Each row has a name. After each piece below comes the name of the row it's from, unless a question asks for something else. Each question is about the rows just above it.

[ 22  54  -4 -30 -47  26   0 -47 -39] -> K375
[ 26  -4 -39 -47  22  54 -31 -47   0] -> K344
[-47 -47   0  -4  54  22  27 -31 -39] -> K667
[ 54  -4  22   0 -31 -47  26 -47 -38] -> K638
[-47 -47 -39 -30  -4   0  22  26  54] is which row reordered? => K375
Put [-39 -31  27  22  54  -4   0 -47 -47] back in order: which row is it? => K667
Which row holds these entries in another order? [-47 -47 -39 -31  -4   0  22  26  54] => K344
[-31 -39 -47 -47   0  -4  54  22  27] is which row reordered? => K667
[  0 -47  -4 -31  26  22  54 -39 -47] is which row reordered? => K344
Put [  0 -47 -31  54  22 -47 -39  -4  26] back in order: which row is it? => K344
Put [  0  -4  54  22  27 -31 -39 -47 -47] back in order: which row is it? => K667

[ 19  17 -13 -11  -4 -12   6  -4 -12   0 -12 -15  12  19   2 -14 -16 -16
  16  16 -29 -48  -1 -29  -9 -44   4  -8   0  -1 -24   2] : K99
[ 28  -6   0   0 -22 -20 -29  21   2  -2   0  19  28  11   0  -4 -13  -4
  -6  16 -43 -43  21  24  -1 -38 -38 -25  -9  -6   4 -16] : K402
[ 19  17 -13 -11  -4 -12   6  -4 -12   0 -12  -2  12  19   2 -14 -16 -16
  16  16 -29 -48  -1 -29  -9 -44   4  -8   0   3 -24   2] : K567
[ -8 -13 -12 -11   5  -1   0 -12 -15 -29  -4 -12  16 -29   0 -16  16 -14
   2  19 -24  -4   2  -1 -44   6 -48  -9  17 -16  12  19] : K896
[ -4  -2  -8 -16   0 -12  -5  -3 -16   7   5   9  21  -3   4  -3  -7   2
 -14 -14 -10  10   4  14  -5   0   0 -22   3   2   0   7] : K887
[  3  11 -10 -20 -18  -1   0  -6 -16   6  10  -2  10  -9   8  -5  -9  -2
   4 -10 -12 -11  -2   0 -11 -20   5   0 -11  10 -16  12] : K284
[  3  11 -10 -20 -18  -1   0  -6 -16   6   1  -2  10   1   8  -5  -9  -2
   4 -10 -12 -11  -2   0 -11 -20   5   0 -11  10 -16  12] : K278
[ 19  -4   0   2  -9 -24 -12 -48  17  -4 -11 -12 -12 -44 -15  16  19 -13
 -16   4  -1   2 -29  -1   0 -16  16   6  12 -14 -30  -8] : K621
[-43 -43 -38 -38 -29 -25 -22 -20 -16 -13  -9  -6  -6  -6  -4  -4  -2  -1
   0   0   0   0   2   4  11  16  19  21  21  24  28  28] is which row reordered? => K402
Put [  2 -24  -1   0  -8   4 -44  -9 -29  -1 -48 -29  16  16 -16 -16 -14   2
  19  12 -15 -12   0 -12  -4   6 -12  -4 -11 -13  17  19] back in order: which row is it? => K99
Put [-11  17  12 -16   4  -1   2  -4  16 -14 -24  -4  16 -29   6 -16  -8 -12
 -13 -12 -15 -44   0  -1  19 -48   0   2  -9  19 -12 -29] back in order: which row is it? => K99

[ -4  17  14 -10 -16   5  38  23  -1   3 -13  41   1  -5  -2 -13   2  17
 -13  -7   3   3   0  19 -21   4   3   7   6  -2  -3  38  -1  -7   0  -1
 -18  34  20  -3  29  -3   3 -18 -15  11  -1  16  -9   1  46   0  -1  -2
  11  11  -3] = K111
[  7   7   9   9  15 -14  14   4  11   3 -11  15  14  -4 -15  -1  -6   7
  29 -42   8 -19   1   5   3  -7   0   5 -23 -22   0 -20  -2   0 -13   4
   5  14  24 -11   4  -2   8   5 -21  -5   8  13  -4   1  10  -5  -1 -34
   4  -4   2] = K575
[-12  -5   8   0  -2  -3   3 -27  26   4   4   5   5   5   5  -1  -8 -17
  -9  -1   7   4  14   1   1  -1 -15  -8   5  -7   6   1  18   8   4  24
  -4   4   9  17 -36   5  -4   3 -18 -15   9   3  21   5  -5   3 -19 -17
   1   2 -37] = K503
[-15 -19   7  -2   5  21 -36  17  -4  -8  14  18   5  -4 -12   4   4  -5
  -3  -5  -1   3   1   9 -15   8  -8   5   5  26  -9  -7   2   6 -37   3
   5   4 -17   3  24  -1   0 -18   6 -17  -1   3   1   9   5   8   4 -27
   1   4   1] = K993
[ -8   0   5  14  -1  -5   7   3   1  -3 -37   1  21   5  -4   5  -4   9
   6 -17  17 -19  -7   3  -1 -15  24   3   0  18   1   1 -27  -8 -36   4
  26  -5   3   5   4 -17   4 -18   8   5  -9   4 -15 -12  -2   8   9   4
   5   6   2] = K395
[ 12  17  -4   6   7   4 -23   8   5  16  -2   7  -1   2   8   1  -2 -10
  14 -13  -3 -26  -8   3  10   0 -23 -10   4   0   3   5  -8  -4  -2  25
   3   3  -5  -8  -9 -16 -12   2  -6   6  24   2 -18  12 -14   0   4  -1
  -4  23  14] = K61
[ -1   5  25   4 -14 -18 -23 -10  -8 -16   3  23  -2  24 -12   7  -8   2
   8  -9  -6   1 -13  14  12   2   4   5   2  -1  -8   4  10 -26  -2 -23
  -4 -10  16  -4   0   0   3  12  -5  14   3  -2  -3  17   7   6   0   8
   7  -4   3] = K995
Which row holds these entries in another order? [ 18 -17  -5 -27   3  -3  -8   3   4 -19   7 -36   3 -37  -1  -1   9  24
   4  21  -9  -4   4  -1   5  -8   5   1 -17  -4  17   1   1   6  -5   5
   0  26   5   5   8 -12   8 -15 -18  14 -15   1   3   9   4  -7   5   6
  -2   2   4] => K993
Which row holds these entries in another order? [  1   4   1 -27   4   8   5   9   1   3  -1 -17   6 -18   0  -1  24   3
 -17   4   5   3 -37   6   2  -7  -9  26   5   5  -8   8 -15   9   1   3
  -1  -5  -3  -5   4   4 -12  -4   5  18  14  -8  -4  17 -36  21   5  -2
   7 -19 -15] => K993
Put [  3  23  -2  24 -12   7  -8   2   8  -9  -6   1 -13  14  12   2   4   5
   2  -1  -8   4  10 -26  -2 -23  -4 -10  16  -4   0   0   3  12  -5  14
   3  -2  -3  17   7   6   0   8   7  -4   3  -1   5  25   4 -14 -18 -23
 -10  -8 -16] back in order: which row is it? => K995
[-26 -23 -23 -18 -16 -14 -13 -12 -10 -10  -9  -8  -8  -8  -6  -5  -4  -4
  -4  -3  -2  -2  -2  -1  -1   0   0   0   1   2   2   2   3   3   3   3
   4   4   4   5   5   6   6   7   7   8   8  10  12  12  14  14  16  17
  23  24  25] is which row reordered? => K61
Put [-42 -34 -23 -22 -21 -20 -19 -15 -14 -13 -11 -11  -7  -6  -5  -5  -4  -4
  -4  -2  -2  -1  -1   0   0   0   1   1   2   3   3   4   4   4   4   5
   5   5   5   7   7   7   8   8   8   9   9  10  11  13  14  14  14  15
  15  24  29] back in order: which row is it? => K575
Which row holds these entries in another order? [  2  -4   4 -34  -1  -5  10   1  -4  13   8  -5 -21   5   8  -2   4 -11
  24  14   5   4 -13   0  -2 -20   0 -22 -23   5   0  -7   3   5   1 -19
   8 -42  29   7  -6  -1 -15  -4  14  15 -11   3  11   4  14 -14  15   9
   9   7   7] => K575

[-12 -20   5 -31   6  -1 -17 -15   9 -17  -7  -8  27   6   6 -13 -13  11
  -8  58 -22  12  16  -4 -19  -4   8  13 -23 -15   7 -22  21  -1 -14   5
 -11  -7   3  30  24 -16 -18] -> K401
[  1 -11 -25  22  -4 -17   2 -26 -11  27  12  -6  -5   6  -2   1 -12  17
  -6  58 -10 -11 -16 -19   9 -12   8 -16  10  -8 -29 -15  27  -8   3  -1
   5  20   4  16  30   7 -10] -> K195
[ 16   9   5  -8 -31  27 -22  -1   5 -12   6 -15 -13   6  -4  12  13 -23
   8 -22  -8  30 -13 -18  -4  -7  -1 -17 -17  58 -16   8  11 -20 -11   6
  24  -7 -15  21 -19 -14   3] -> K720
[  9  30   5   7  12  -4 -20  -4 -12 -13 -18 -17   6  24   3  11  27 -22
  16  -7 -13  -7   6 -15   8  58 -15  -8  -1 -19 -16 -17 -31   5  21   6
  12 -23  -1  -8 -22 -11 -14] -> K254
[-18 -16  24  30   3  -7 -11   5 -14  -1  21 -22   7 -15 -23  13   8  -4
 -19  -4  16  12 -22  58  -8  11 -13 -13   6   6  27  -8  -7 -17   9 -15
 -17  -1   6 -31   5 -20 -12] is which row reordered? => K401
Put [  3 -14 -19  21 -15  -7  24   6 -11 -20  11   8 -16  58 -17 -17  -1  -7
  -4 -18 -13  30  -8 -22   8 -23  13  12  -4   6 -13 -15   6 -12   5  -1
 -22  27 -31  -8   5   9  16] back in order: which row is it? => K720

